Each path is a new rotation, seen through one point. The rows after it are directions, each followed by how far the rotation turns it, in degrees a step (0 if it stays put).
Each turn is a multiple of 5 degrees from 10 to 175, or 0.
Each row of a path follows its step; steps can be skipped.
path 1
step 0: [  5  -3  -1   0 -11   3   4   0  -7  -4  -5   5   3   6   2   5 -17  -2
   8   0  -1  -1   3   2  -2   4  11  -5 -12  -1  -1 -21  -4  -2  -5  10
 -12   2   0   1   6   2  -3]
step 1: [-10   3   6   7   0  -4  -5  -5   3 -10 -12   9  -9  -7  -1   7   1   2
  15  12   7   4  -4   2   0  -3   1   7   1  -2   5  -4  -7  -6   4   9
  -3  -9  -4   8  -2 -11   4]
step 2: [  2  -2   5   4   2  -6   7  11   0  -7  -8   1 -14   0  -5  -4 -11   6
  -9 -10  -5  -1 -10  12  -1  -8  -2  -1   6   0   8  -6  -2   9  -5  10
   9   5  -2   2  -5  -4   4]
step 3: [  2   1  -2  12  -7  -2  -1  -7   1   3  -5  -2  -3  16   9  -4  -9  -1
   4   1  -2 -11  -3   0   5   3  13   7 -16  -8   0   2  -1   1 -10   6
  10   3   3   2  -3  -4   1]
step 4: [ -2 -13   5   3  -6  12  -5  -5   7  -2  -2   9  -1  -4   3  -6  -8   0
   1  10   1  -6  -6   7   7   4   6  -6   0   7   7  -8 -11  -5  13   7
   2  -9  -2   0  -1   4   7]
step 5: [ -3   6   7 -10  -5  -4   8  -1   3 -13  -2   5  -8 -10   3   4  -2  -8
   6  -6  -4  -6  -2   4 -11   2  -7   4  -3  -1  11  -8 -11  -4 -13   1
   9  -3  -1  -2  -7   4   7]
step 6: [-11  -5  -4   5 -12  -7  -2   5   8  -2  -4  -5   4   6  -6  -1  -9   0
   4  -2   6   5   5   4   1   0   5   3  -4   1 -11 -15  -8   2  -8  10
  10   9  -6   3  -1 -11  -1]
step 7: [ -4  -2   4  10  -6  -5   6  -5  -3  -8  -8   5 -15   3   5   0  -1   5
  -2  12  -3  -6   0   0   1   6   5   0   0   4  -2   1 -13   5  11   4
   8  -7   1   5   1  -4 -17]
step 8: [  1   5   4  -4   0   4  11   6   6   0  -3   8  -9  -5   1   7  -6   0
   0   2  -8  -3  -9  15   4  -1  13  -2  -9  -5   2 -10   4   5  -2   7
   1  -1 -11   2   1  15   3]
step 9: [ -1   1   5  11   1   3  -3  -1   3  -3  -1  14  -2   8   1  -1 -10  -5
   9   2   5   9   7   5   4   5  -7  11  -8  -8  -1   3  -6  -7  -8  11
  12   0  -7 -10  -5  -1   7]
Directions:
[ 1  1  2  3  2  1 -1  0  0  3 -1  2 -1  4  2 -2 -1  0 -4  2  0  0 -1  4
  0 -2  0  1 -1 -3  3  4  6 -1  1  1  3 -1 -2  0 -1  2  2]  60
[-1 -2  0  1  0 -3 -1  1 -2  3 -3  0  1  4  1 -1 -1  0 -5 -1  0 -1 -3 -4
  1  0 -1  1  1  0 -4 -1 -2 -3 -3  0  1  3  1 -1 -2  1 -3]  100
path 2
step 0: [  1   4   8   3   1   2   4   9  -8  12  -7   1   8  -1   0  -6  -2   4
  -2  -4  -1   8   9   1  -1  -5   2  14   4  12 -10  -6  -5   1   2  -4
  -9 -10  -2  -8 -11  11 -11]
step 1: [ -7  12   6   7   9  -1  12  -5  -4   9  -3  19  -6  13  -3  -8   5  -4
   8 -11   4   2 -10  -4   8   3   5  -2   6  -3   1  -1  -1  -2  -2  10
  -3  -1   6  -1  -3   3  -6]
step 2: [  3  12  -4  -8   4   8  -1   0   0   7  -9  -1  11  -4   4 -16  -2  -4
   2  -4  -1   6  -4   7   2   4  -3   5 -11   2  -5  -8   6  20   7   9
   0  -3   3  -8  -3  -2 -10]
step 3: [  4   8   6   5  14   3   3  -1  -8  12  -7   3  17   1  -6  -1  -2  -6
  -2 -13  -2  -4   8  -4  -6  -3   4  -5   1   5   4   4 -17  -6  -4   6
   4  -7   0  -5   0  -3 -11]
step 4: [  1   2   4   3   6   8  11   0   4   8  -6   8  -1   0 -10  -4   3 -12
  -4   5   3   4  -6  10  -3   5   0  14   9  -1   4 -11   7  -6   8   6
   1   3   1  -8 -11  -2 -16]
step 5: [ -7   3  12  -3   0   0   1  -9 -11  15 -13  -6  -1  -2   3 -14   5  -1
   5  -8  -6   9   4   7   1  -6   1  -6  -3   1   2 -16  -5   1  -4   4
  -2  -2   1  -7  -4  10  -4]
step 6: [ -3   5   4   4  13   6   5   0  -6   2  -4  13   1   2   2  -3 -10  -5
   4  -9   7  -1   6  -4  -7   7   0  -2   8  11  -2   2   3  11   3  -3
  -5   1   7  -2  -3   8 -21]
step 7: [  0  10   2  -2  12  12  13  -4  -4  10  -4   9   7   6  -6  -9   0   3
  -1  -2 -16  13  -3  -3  10  -5  -5  12  -1  -2  -4  -6   1  -2   0   1
  -4  -8   0  -4   1  -6  -4]
step 8: [  3   1   0  12   5  -9   5  -1   1   8 -11   1   6   4  -4 -13   9  -5
   3 -13   7   0   2   3  -1   0   7   4 -10   9   2   2  -1   7  -1  16
   5  -6  -2  -4 -11   7 -11]
step 9: [  4  14   7  -2  12  14  -1   1   0  11   2   6   2  -4   0  -5  -3  -8
  -2  -3  -7  -3   0   3   2   1  10  -9   4 -10   5  -6  -4   5   0   8
  -5   6   7  -9  -9  -7 -16]
Directions:
[ 2  0  2 -1  1  1 -1  1 -1  2  1 -4 -3 -1 -2  1  0  0  3  3  2  1  1  0
  0 -3  5  0  3 -2 -1 -1 -1 -1  4 -1  5  1 -1  0 -2  3 -1]  70
[ 3  5 -4  1  1  1 -2  1 -1 -3  1  2  2 -4 -4  0  3  1  0  1  1 -2 -1 -2
  2 -1 -1 -1 -1 -1  1 -1 -2  2  1  5  2 -3 -1  1 -1  0  1]  60
path 3
step 0: [ -9   0   4  -1   1 -11  12  10 -11  -4  -4   5   6   7   0  -4   1  -9
   0  -1   5 -14   3   0  12  -5   1 -16   0  -2   1   5 -10  -7  -7  -2
  -2   1   1   7  -2   8 -12]
step 1: [-13  -2   9  -2  -2 -10  10  -7   1  12  -3  10   4  -1  -9  -2 -13   0
  12   0   4  -4  -6  -1   0  -3   5  -1 -16   1  -4   5  -8  -5   1   3
  16  -2   0   3   3   0  -2]
step 2: [ -9  -5   5   3 -12  -6  13   2  10   0  -5   2   4   3  -3  -5  -1  -2
  -1  -2   7   0  -9   1  10   5  -4 -10   2  15  -7   2   5  12  -3   0
   8  -2   7 -10  -1 -15   6]
step 3: [-10   2   1   9   1  -7  -7  11  -4   5  -2   1   1   6  -6   9   5 -14
   1   6   8   4   0   9  12   9  -9  -8   4  -7  -1   5  -7  -1   1  13
   8   1   7  -4  -5 -10  -8]
step 4: [  7  -9  -1  -4   3  -8  -4   8   3  10  -2  -8   0   1  -3   0 -13   0
   3   1  12  12  -1  12   5  -2   0 -12 -11   1   2   8   3  -1  20   4
   7  -1  -5  -3   2   3  -8]
step 5: [ -6  -7  -3  -6  -9   2   8  16   4   6  -3 -10   0   3  -9  -7   0   1
 -10  -6  11  -1  -8   9  -5  -5  -5 -12   2  -1 -10  12  -7   6  -1  -8
  -8  -4   5   3   4   6  -2]
step 6: [ -5   0 -10  -3  -2  -7   9   2   4   7  -6   0   4  -7  -8  -2  -5  -7
  -4   3  -1   1  -8   5   5  10  -5   2   6  -9   3  12 -17 -11  -2  -4
  10   1   2  12 -12   3   0]
step 7: [  0   0   3   3   1 -10   9  -1  -3   3 -10   9   6   7   3  -6  -8  -6
  -2  -2  -2   5  -2   4   5  -1   2  -1  -2   8   5  20   6  13   8 -11
  11   2  -3   2 -17   6   2]
step 8: [-13   7  13   8   9  -3  13   9  -7  11  -2 -10   6   3  -9   1   2  -4
  -6  -2 -12   0  -7   1   7  -4   1  -6   1  -5 -11   9   4  11  -4   7
   4  -4   1  -2   0   4   1]
step 9: [  1  -2   5  -3   7  -8  -1  -1  -1  12  -6  -7   0 -12  -8  -3   4  -1
   9   1   7   7 -13   6  16   2  -4  -7  -7  -7  -6   1   7  -9  -4   3
   6   5   6   1  -6   0  15]
Directions:
[ 1 -3  1 -5  0 -5  2  0 -2 -2 -1  0  0  4  2 -1  0  1  0  0  3  2  0  2
  0  0  1  1  4  1  0 -2  4  3  0 -4 -2  0 -1 -1  1 -1  3]  140
[ 2 -4 -1 -4  0  1 -1  0  1  0 -3 -2 -1 -1 -1 -1  2  1 -2  2 -2 -2  3 -2
 -3  0  2  0  5 -2  1  5 -2  2  4  2  1  0  1  2 -1  1  0]  45
path 4
step 0: [  2  -7  -3   5   5  -2   3  -1  -6   0  -6  -1  -1  13   7  -5  -5  -3
   4  -8   1  -1  -2  -6   9  -4   4   4 -15   5  10 -13  -6  -4  13  -3
 -14  -3   8   2 -11   4   0]
step 1: [ -7  -1  -4  -1  -7  15   4   0  -4  -6  -1  -3  -2  -6  11  11   4   0
  -2   5   3  12   6  -8  -8   1 -12   7  -2   2   3   4  -3  -3   6   9
   0  -2   2   5   0  20  -6]
step 2: [  7   3 -14 -18  -6   7  12   1  -1  -7   0  -2   0   6  -5  -5  -2   4
   5   3  13  -1  10   8  -2  -9   0  -4   2  -6  -1  -2  12  13  -4  -3
   2  -1  -1  -2  -2   1  -5]
step 3: [  9   2   7   2 -10   4  11   7   6  -9  -4   2   1   5   0  -5  12  -2
  -2   1  -3   0  -4   0   0   6   6  -2 -16  -2  -4  -5 -13  -5   2  -5
   8   6 -13  -5  -7 -10  -9]
step 4: [  4  -1  -8   4   8  -4  -1  -4  -9  -9  -2   2   0   3  -5   2  13  -8
   1  -8 -17  -4   2   1   4  -7 -13  -1  10  -2  -3  -4   4 -14   7   1
   4   6   1   0  -2   6  -8]
step 5: [  4  -3   0  -7  -5  -3   8   2  -8  -1  -4  -3  11 -10  -8   7  -9  -6
   9   3  -1   2   1  -3  12   0  -4   5  -5  11   6 -14  -2   6   8   9
  -1   3  15  -6  -3   1   3]
step 6: [ -4  -5  -3  -4  -1   1  11  -6  -7  -1  -9 -14 -17   1  -7   5  -4   1
  -6   0   2  10   4 -12  -2   7   4  -2 -11 -14   2   4  -8   0   4  -6
  -5  -4   2  -1   5   8  -4]
step 7: [ -3  14 -11  -6   8  12   5  -3   1 -10   1   1  -4   6  11  10  -4   1
   0  -4   9  -9  -4   3   9 -11  -3   3  -6   2  -6  -3  -2   2   5  -4
   3   0 -13   7  -5   6  -3]
step 8: [  3  -4  -9   3 -17  -4   2   5   3 -10  -1   6  11   5   5  -6   6 -11
   3  -1   2   3   3   6  -7  -3  -1   8  -2  -4  -8  -6 -12   4  -9   0
  -7   0   7   7  -6   3 -15]
step 9: [  2   6  -2  -5  -5   1   1   6   2  -4 -10  -2  -6  -5   0  -6  17   4
  -1  -1 -15   5   9   1   3  -2  -7  -3  -8   3   9  -8  15  -4   3   0
  -6  -5  -2 -13   2   1 -10]
Directions:
[ 2 -1  0  0  1 -1  1 -2  1  6  1 -2 -2  3  1  4 -1 -1  0  1 -3  0 -1 -2
  0  0 -3 -1  1  2  3  0 -1  0  4  4 -1 -3  4 -2 -1 -2  0]  70
[-2  0 -1 -1 -2  0  1 -5 -3 -1  1  2  3  1  0 -2 -3  0  3 -1  2 -3  1  1
 -1 -1  2 -5  1  2 -1 -5 -1  2  0  3  0 -1  0  2  0 -3  1]  135
path 5
step 0: [ -5  -2  -1  -1   2  -1  -9  -6  11  -5   8   3  -6   0   6  -5  -7   0
   6   8  -3  -2  -7  -8  -8 -15  -4  -4 -10   9  -3  -6   5  -3   9  -3
  -5   4  16   4   0   0   3]
step 1: [  7  11  -1  10   6  -2   4   5   7  -2  -2   0   3  -2   6   2   1  -4
  -2   4  -2  -3  -8  -2   0 -11  -1  15  -7  -3  12   0   8   7   6  -1
 -11  -7  11   0   6   8  -8]
step 2: [  6   8   0   4  -1 -15  -1  -2   8 -15  -1   3  -6  -8  -6   7  -8  -1
  -1   3   5   2  -4  -4  -7   0  -2  -5  -4 -11  -7  -5   8   7  10  -2
  -2   2  10   5   7  -5   0]
step 3: [ -1  10  -5   5  -1 -15  -5  -6  10  -3   5  -1   1  -5  13   2   9  -2
   5  -1  -5  -3   7  -2  -3  -9  -1   8 -14   6   0 -10  -6   4   9  -2
  -2   8   3   6   0  -1  -2]
step 4: [  9   5  -3   3  -5 -10  -3 -10  10 -10  -1   5  -2  -5  -3 -12   5  -1
  -1  11   4 -15   0   5   5 -15  -7   9   2  -5   3   1  10   0   2  -1
  -2  -3   4  -5   4  -1  -1]
step 5: [ -2  -3 -12  -1   6  -8  -4  -4   5  -2   2  -6  -2  -3  -7   2   3  -3
   3   6  -7  -7  -1  -5 -14  -9   3   4  -2 -10  -7  -9   6   5  13   6
   6  -3   5   6   3   6 -11]
step 6: [  3  -1  -6   0   4  -5  -5 -12   5  -5  -3  -2  -1  -9  17   5   1  -3
  11   5  -4  -1   1   1   1  -4 -18  -3   0   2   2  -2   7  -2   5  -1
 -11   1  11   2   6   2  -7]
step 7: [  4  10 -11   7   2 -11   3 -16   1  -5   0  -3   7   0  -3   0 -10  -2
  -8   2  -1  -2   4   0  -5  -7   1  10   6  -3   6  -3   2   9   0   0
  -5  -1  19  -2  -2   4  -1]
step 8: [ -4   7   1  -5   6 -15  -8  -4  13  -5   1  -4  -2  -5  -8   3   3   2
  -2   3   1  -2   7 -11  -3  -2  -4  -6  -3  -1   8 -13   6  -4   6  13
  -6  -2   8   0  10  -4  -4]
step 9: [ -5  -3 -12   5  -1 -11   3 -12  12   1  -4   0   5  -7   7   0   5   6
   5   0   3   1   6  -2   6  -6   6  10 -12  -3  -4   1  12   1  -3   0
  -9   1   7   6   4  -1  -7]
Directions:
[ 2  1  2  1  1  3  1 -1  1  3 -4  2  2  1 -1  0 -3  0  1 -1  0  2  2 -2
  3 -1 -2  0  1  0  1 -3  2  0  0  1  5  1 -3  6 -1  2  2]  0
[ 4 -3  3  1 -1  0  0 -3  1  1  0 -2 -1 -2 -2  0  7  2 -1  2 -1  2  2  3
  1 -2  0 -1  0  1 -3  2 -2  1  2 -1  4 -1  1  1  0  2  1]  55
